One turn moves every row onto another: examples first, then more rows asked
K240: [ -5.5  -6.3  45.3  28.4  -6.1  46.7 -19.9   8.6 -19.7  29.2  -0.6 -36.8
 -39.5   2.5  15.9 -32.2   3.6  16.2 -26.9]
K520: [ -6.2  -0.6  21.0  19.8  -0.3  23.9 -13.0  -5.0 -28.3  22.1  36.6 -51.9
 -27.7 -52.5 -25.4   4.6   7.1  32.8  30.1]
K867: [ 24.3  -3.3  -7.0 -44.1  -2.3  -7.5  -4.9  -6.5 -16.9 -18.8   9.3   5.6
  28.7  27.6  19.9   0.5 -29.1  -5.7   8.4]
K208: [-11.9 -25.2  30.4   7.6   5.4  17.0   0.3   0.4 -27.5  18.7  -9.4 -44.0
  -8.4 -24.3   2.4 -19.0   5.3 -16.8 -60.3]
K378: [-21.0  -5.5  58.2  15.3  -3.9  11.2 -30.5   1.0 -15.5  22.6  -2.7 -43.3
 -28.2 -36.5   3.1 -12.2  12.2  20.7 -23.5]
K452: [ -0.7 -10.6  35.0  36.1 -16.8  29.9 -17.9  -5.2 -19.6  22.6  21.2 -39.9
 -32.6 -38.4 -15.2   0.6   1.8  46.1  21.7]
K908: [ 16.0  -3.1  -3.4 -47.5  -3.1  -6.0  -2.3   5.5 -26.1 -18.0  -1.3  10.4
  19.6  24.8  25.8   4.5 -35.2  -6.7   0.3]
K802: [ 26.1  -6.4  -3.6 -38.0  -7.8  -5.5  -6.4  -7.2 -15.2 -19.3   6.1   7.9
  27.1  30.6  22.9  -1.3 -31.6  -0.4   8.9]
K206: [ 28.4  -7.8  -5.2 -32.1 -11.8  -2.3  -5.8  -7.2 -13.1 -19.1   6.5  11.0
  26.0  30.9  20.9   1.0 -32.4   6.0  14.8]
K280: [  2.4 -19.5 -15.6   5.0  16.6  26.8  22.9  -6.5 -46.6  20.3  39.2 -57.1
  -7.8 -49.7 -31.6   2.7   2.1  -9.9   2.6]
K926: [ 20.1 -41.9  12.2  49.8 -26.9  48.0  11.3  -8.0 -24.2  18.2   5.8 -29.8
 -19.0 -14.2 -13.2  -7.4 -11.4  31.7  -9.5]
K696: [  8.9  -1.7   5.1  31.5  -0.3  57.3  -0.6   1.2 -34.7  29.3  41.1 -46.6
 -40.8 -17.7 -15.4 -11.7  -1.8  26.5  30.8]
K813: [ -7.5 -12.8  52.7  34.6 -19.5  25.5 -25.7  -2.1 -13.1  22.8   2.6 -37.2
 -31.8 -30.6  -1.7  -8.1   5.3  40.8  -5.6]
K571: [ 23.8  -1.7 -20.2 -43.5  -0.6  -1.4   5.0   1.7 -31.6 -16.9  17.4   5.2
  18.0  15.8  13.0  12.2 -36.6  -1.1  24.7]
K217: [ 25.4  -2.0 -14.4 -43.6  -2.4  -6.8  -2.7  -6.7 -19.0 -18.5  15.4   3.3
  28.6  21.5  16.5   4.3 -29.1  -3.8  18.5]
K93: [-19.4  13.8  19.2  -9.0  32.6  29.3  -8.7  11.0 -39.7  31.3  29.5 -59.9
 -28.5 -29.9  -4.4 -22.7  14.1 -18.8 -12.3]
K241: [  5.2 -39.4  33.5  36.2 -19.6  34.3   1.0  -2.6 -19.2  19.6 -14.6 -30.0
 -15.7  -9.5   3.4 -17.6  -3.1  12.4 -48.3]
K544: [ 29.2  -3.8 -14.2 -38.6  -4.9  -2.1  -1.6  -8.1 -18.3 -18.7  17.4   5.2
  28.0  24.3  13.7   4.5 -31.9   2.8  24.3]
K75: [-26.0   3.4  44.7  -2.5  14.3   5.4 -25.5   1.9 -24.7  22.3  13.6 -55.2
 -23.0 -50.0  -6.6  -7.6  17.9   4.1 -15.1]
K461: [ 18.4 -31.0 -11.5  36.4  -9.6  42.8  22.8  -9.6 -38.2  19.5  33.7 -42.7
 -13.9 -34.4 -31.0   2.1  -8.7  20.8  16.5]
K554: [-20.1   6.3  40.9   0.8  16.8  32.9 -20.3  11.8 -28.6  30.3   5.0 -48.1
 -32.3 -13.3  12.1 -30.7  11.9 -10.4 -36.7]
K102: [ 30.9  -6.3 -12.5 -32.1 -11.0   0.0  -2.6  -8.0 -15.8 -18.7  13.2   8.2
  26.2  28.6  15.0   4.4 -33.0   6.8  23.0]
K840: [-13.5 -14.8   6.3  -9.1  24.8  14.0  11.3  -0.3 -41.9  20.2  17.0 -57.0
  -3.5 -44.3 -15.8  -7.7   9.8 -28.7 -35.7]
K815: [-19.6   6.1  25.9   1.2  15.4   9.6 -16.6  -2.6 -31.8  23.0  31.6 -58.7
 -22.9 -60.1 -20.1   1.8  14.5  11.0  13.2]
K164: [ -5.5  10.4  -0.1   4.9  23.1  41.5   0.5   4.8 -42.9  30.2  47.5 -59.2
 -32.6 -32.2 -17.1 -10.7   6.8   0.8  23.0]
K271: [ 28.0  -8.1 -18.0 -33.5 -11.1   5.6   3.8   2.0 -27.8 -19.4  14.0  11.8
  15.0  21.0  14.3  10.6 -42.8   9.6  29.1]
K231: [ 28.6 -11.0  -8.1 -27.3 -17.7   5.6   0.1   1.4 -22.5 -18.9   2.8  16.9
  14.2  27.7  20.6   8.1 -42.2  11.9  17.9]
K542: [ 15.9  -0.5 -13.3 -52.5   3.0  -6.7   2.9   4.6 -29.7 -17.8  10.7   6.5
  20.0  16.1  18.4   7.7 -33.4  -9.7  10.6]
K848: [  8.0 -11.2  26.8  43.0 -16.5  59.4 -10.0   3.1 -23.6  30.0  17.2 -34.4
 -42.2  -0.8   1.2 -22.8  -5.0  34.9   5.1]
K911: [ 22.7 -10.1  -1.0 -35.4 -12.6   0.9  -3.7   2.9 -22.1 -19.1  -5.2  15.4
  16.4  29.6  26.6   4.2 -39.5   4.5   3.5]

K231 moves to K911
K848 moves to K240
K867 moves to K217
Now these:
K208 moves to K840
K75 moves to K815

